Each row is where one point has got to under a steady rotation. How many steps took it there?
The counts run from 0 to 247.
-48, 254, 22, 307, 135, 124, 108, 240, -537, 250, 68, -51, 169, -50, 219, -14, -122, -109, -94, -49, 233, 103, 58, -49, 50, -188, 135, 39, -19, -52, 9, 222, -76, 273, -79, -54, -260, 21, -255, 116, 249 | 5
68, 139, -32, 159, 17, 97, 268, 284, -502, 371, -85, 139, 126, -158, -116, -126, -137, -53, 18, 118, 96, 51, -91, -6, 51, -220, 70, -41, 55, -202, -103, 51, -28, 306, -219, 7, -124, -33, -35, 83, 251 | 172
-52, 162, 94, 69, -298, 208, 139, 209, -443, 260, -197, -53, 9, -67, -109, 99, 8, 153, -106, 234, -34, 60, -187, 40, -44, -296, -42, -57, 95, 41, 81, 190, -111, 223, -197, -8, -322, 123, 30, 246, 77 | 77
-123, 265, -86, 336, 149, -165, 95, 55, -506, 260, -17, -234, -7, -49, -59, 236, -124, 98, 69, -78, 47, 180, -155, 155, 106, -217, 3, 67, -62, 37, 6, 98, -129, 87, -59, -109, -220, -25, -191, 233, 52 | 124
80, 135, -179, 222, -13, 204, 58, 62, -543, 335, 4, -191, -94, -83, -422, 122, -36, 242, 11, 117, 28, 0, -218, -30, 76, -327, 38, -44, 57, 42, 43, 36, -33, 87, -64, -104, -110, 69, 15, 170, 55 | 55
7, 252, -178, 257, -25, 96, 128, 206, -601, 276, -36, -96, -14, -25, -380, 7, 39, 76, 112, 119, 81, 109, -95, -112, -8, -302, 9, -83, -8, 45, -56, -51, -102, 75, -10, -52, -211, -40, -95, 120, 91 | 146
-187, 114, 143, 122, -23, -171, 272, 223, -409, 333, -199, -107, 202, -131, 94, 84, -120, -28, -28, -44, 6, 88, -207, 274, 148, -64, 15, -54, 62, -100, -146, 87, -118, 227, -299, -131, -227, 26, -50, 204, -8 | 193
-44, 279, 83, 287, -51, 193, 25, 37, -471, 253, 57, -147, 23, -135, 34, -7, -62, 105, -97, 103, 277, 195, 59, 94, -29, -399, 41, 120, 23, 144, 30, 99, -3, 161, -4, 114, -300, 111, 36, -33, 119 | 152
-30, 309, -5, 133, -221, 126, 117, 128, -602, 227, -97, -134, -137, -40, -162, 118, -49, 111, -127, -41, 65, -7, -147, -64, 14, -137, 44, 85, -99, 112, 18, 158, -14, -30, -133, -145, -363, 50, -103, 97, 120 | 66
-61, 88, 99, 130, -71, 226, 269, 160, -467, 122, 17, 16, 228, -41, -192, -80, 26, 89, -64, 337, 2, 42, -67, 97, -3, -88, 12, -109, 197, -45, -64, 104, -184, 238, -216, -97, -251, 99, -72, 301, 137 | 169
-73, 162, 102, 189, -117, 148, 140, 55, -449, 195, 35, -33, 130, -77, 130, 131, -15, 143, -234, 274, 148, 85, -53, -85, -63, -123, 33, 159, 107, 125, 63, 147, -62, 316, -224, 140, -119, 62, 21, 251, 210 | 164
-45, 65, -52, 269, 65, -35, 270, 32, -448, 128, -26, -161, 232, -107, -178, 1, 26, 152, -16, 118, 22, 28, -271, 154, 181, -272, -6, 101, 150, -217, 5, -11, -141, 150, -302, 17, -109, 21, -139, 372, 21 | 23
-171, 176, -75, 202, -157, 93, 110, 222, -343, 386, 6, -14, -87, -195, 95, 58, -194, -43, -151, 88, 87, 121, 21, 7, -22, -158, 103, -28, 103, 40, -55, 299, 45, 311, -161, -59, -226, -64, -20, 115, 234 | 161
-161, 167, 94, 198, 106, 10, 75, 39, -551, 90, -47, -151, 201, 42, 103, 239, 92, 16, -157, -29, 42, 122, -123, 129, 127, -22, 24, 88, 106, 32, -43, 146, -238, 229, -202, -41, -151, 69, -171, 354, 11 | 190
2, 174, -29, 293, 143, 139, -71, 91, -658, 213, 5, -213, 38, 86, -186, 65, -4, 205, -74, -129, 130, 52, -105, -59, 163, -153, 80, 16, -46, 91, -47, -30, -131, 13, -87, -282, -160, 143, -68, 156, -33 | 211
-70, 226, -138, 286, 111, 165, 90, 176, -561, 265, 111, -113, 61, -35, -311, -15, -30, 91, 95, 154, 118, 96, 70, -24, -42, -264, 8, -155, 72, 113, -66, 36, -126, 108, 17, -61, -201, -35, -47, 164, 102 | 147
148, 142, -62, 245, 48, -16, -11, 118, -552, 429, -86, -54, 106, -124, -104, 17, -88, 102, -67, -141, 136, 25, -243, 7, 265, -290, 63, 7, -127, -61, 26, -41, 83, 96, -75, -91, -96, 190, -62, 50, 62 | 119
-107, 101, -59, 308, 235, 130, -126, -9, -616, 245, 81, -254, 41, -4, -136, 182, -35, 166, -150, -122, 148, 97, -130, 92, 147, -206, 83, 43, 22, 55, -113, 95, -85, 41, -106, -182, -49, 92, -117, 198, -20 | 122
-47, 75, 64, 309, 47, 69, 161, 47, -500, 153, -71, -172, 254, -21, -110, 33, 117, 202, -113, 113, 74, 13, -205, 32, 134, -164, -13, 100, 158, -130, -49, -28, -213, 203, -310, 5, -72, 25, -42, 281, -121 | 22
-18, 177, 115, 244, -56, 211, 113, 68, -434, 261, -213, -106, 2, -229, -145, -12, -29, 133, -226, 44, 135, 25, -229, 63, -18, -398, 56, 197, 104, -139, 42, 44, -48, 208, -165, 156, -262, -29, -86, 107, -14 | 87
-44, 173, 100, 95, -74, 236, 252, 278, -574, 137, -117, -3, 147, -14, -211, -101, 54, 83, -91, 218, 50, 4, -57, -118, -39, -81, 25, -120, 169, -40, -117, 77, -204, 149, -213, -145, -227, 25, -83, 194, 27 | 79
30, 151, 2, 319, 190, 188, -171, -9, -615, 258, 47, -209, 118, -7, -126, 147, 39, 192, -74, -83, 145, 127, -113, 50, 173, -288, 44, -55, -4, 93, 24, 38, -81, 78, -3, -146, -128, 199, -72, 164, 41 | 121
56, 105, 22, 156, -126, 221, 102, 72, -539, 237, 96, -165, 70, -85, -254, -49, 28, 300, -28, 256, 125, -46, -91, -20, 43, -303, 20, -1, 59, 145, -7, -2, -84, 126, -128, -91, -177, 212, 173, 165, 15 | 143
-206, 195, -86, 200, -52, 84, 247, 197, -540, 255, 128, -130, -157, -86, 14, 110, -175, 12, -134, 53, 114, 96, -14, -36, -9, 21, 154, 90, 45, 109, -153, 212, -76, 160, -192, -165, -225, -184, -73, 197, 153 | 70
31, 86, 69, 185, -77, 73, 94, 155, -590, 387, -103, -56, 68, -157, -154, -69, -32, 186, 5, 138, 169, -9, -159, -7, 95, -188, -25, -43, -3, 127, -150, -107, -31, 185, -133, -89, -134, 248, 220, 7, -24 | 52
-44, 72, 69, 297, 216, 6, 106, 151, -506, 318, 39, -186, 250, -151, -49, -93, -159, 122, 60, 61, 182, 66, -25, 235, 145, -328, -35, -128, 70, -6, -114, -70, -101, 214, -64, -46, -185, 133, 81, 156, -98 | 205
-183, 145, 72, 261, 51, -87, 130, 31, -455, 186, 189, -201, 259, -67, 60, 36, -124, 54, 35, -29, 179, 166, -36, 327, 207, -109, 8, -80, -12, 137, -112, 141, -120, 95, -110, -186, -256, 241, -107, 164, 58 | 37
26, 25, 91, 194, 47, -18, 183, 228, -474, 339, 7, -9, 357, -71, 158, 7, -120, 47, -8, 96, 63, 7, -136, 131, 238, -27, 3, -103, 66, 9, -66, 65, -79, 249, -197, -158, -158, 295, 91, 265, 102 | 195
-233, 148, -167, 240, -59, -64, 52, 218, -406, 443, -91, -151, -48, -29, -223, 207, -45, 136, 7, 107, -2, 129, -130, 30, 49, -157, -79, -96, 84, 178, -139, 154, -131, 233, -161, -139, -141, -64, 92, 220, -20 | 135
-7, 164, 50, 252, -187, 167, 218, 76, -556, 160, 1, -172, 60, -85, -273, -107, 50, 278, -113, 164, 150, -22, -152, -78, 36, -286, 20, 118, 77, 56, -21, -43, -102, 52, -259, -36, -211, 54, 49, 141, -27 | 233
-128, 224, 98, 218, -22, 66, -48, 48, -443, 175, -182, -153, 124, -29, 129, 281, 47, 16, -199, -39, 98, 167, -118, 181, 49, -243, -4, 17, 115, -29, 69, 229, -118, 358, -177, 32, -236, 164, -219, 258, 31 | 99
-142, 62, -216, 182, -113, -14, 63, 123, -466, 375, 6, -213, -83, -28, -172, 226, -27, 130, 7, 108, -39, 83, -186, -29, 125, -150, -7, -71, 27, 114, -30, 221, -117, 159, -156, -168, -144, 77, 22, 325, 25 | 134
-146, 266, 52, 194, -236, 116, 116, -24, -475, 138, -60, -187, -84, -71, -178, 93, -26, 180, -157, 43, 95, 120, -126, 206, 17, -294, 31, 96, 26, -29, 44, 219, -51, 80, -196, -11, -410, 93, -212, 94, 71 | 245
-100, 123, -111, 290, 131, -36, 17, -8, -570, 261, 4, -267, -31, 4, -130, 215, -37, 167, -85, -136, 98, 102, -198, 74, 147, -202, 122, 141, -1, 32, -73, 28, -49, 10, -124, -139, -97, -76, -183, 221, -2 | 123
-68, 251, 67, 269, -178, 182, 60, -73, -480, 149, 122, -185, -21, -101, -52, 107, -27, 212, -230, 108, 174, 127, -118, 114, 40, -293, 73, 160, 48, 56, 109, 204, -54, 88, -189, 63, -339, 111, -194, 182, 183 | 244
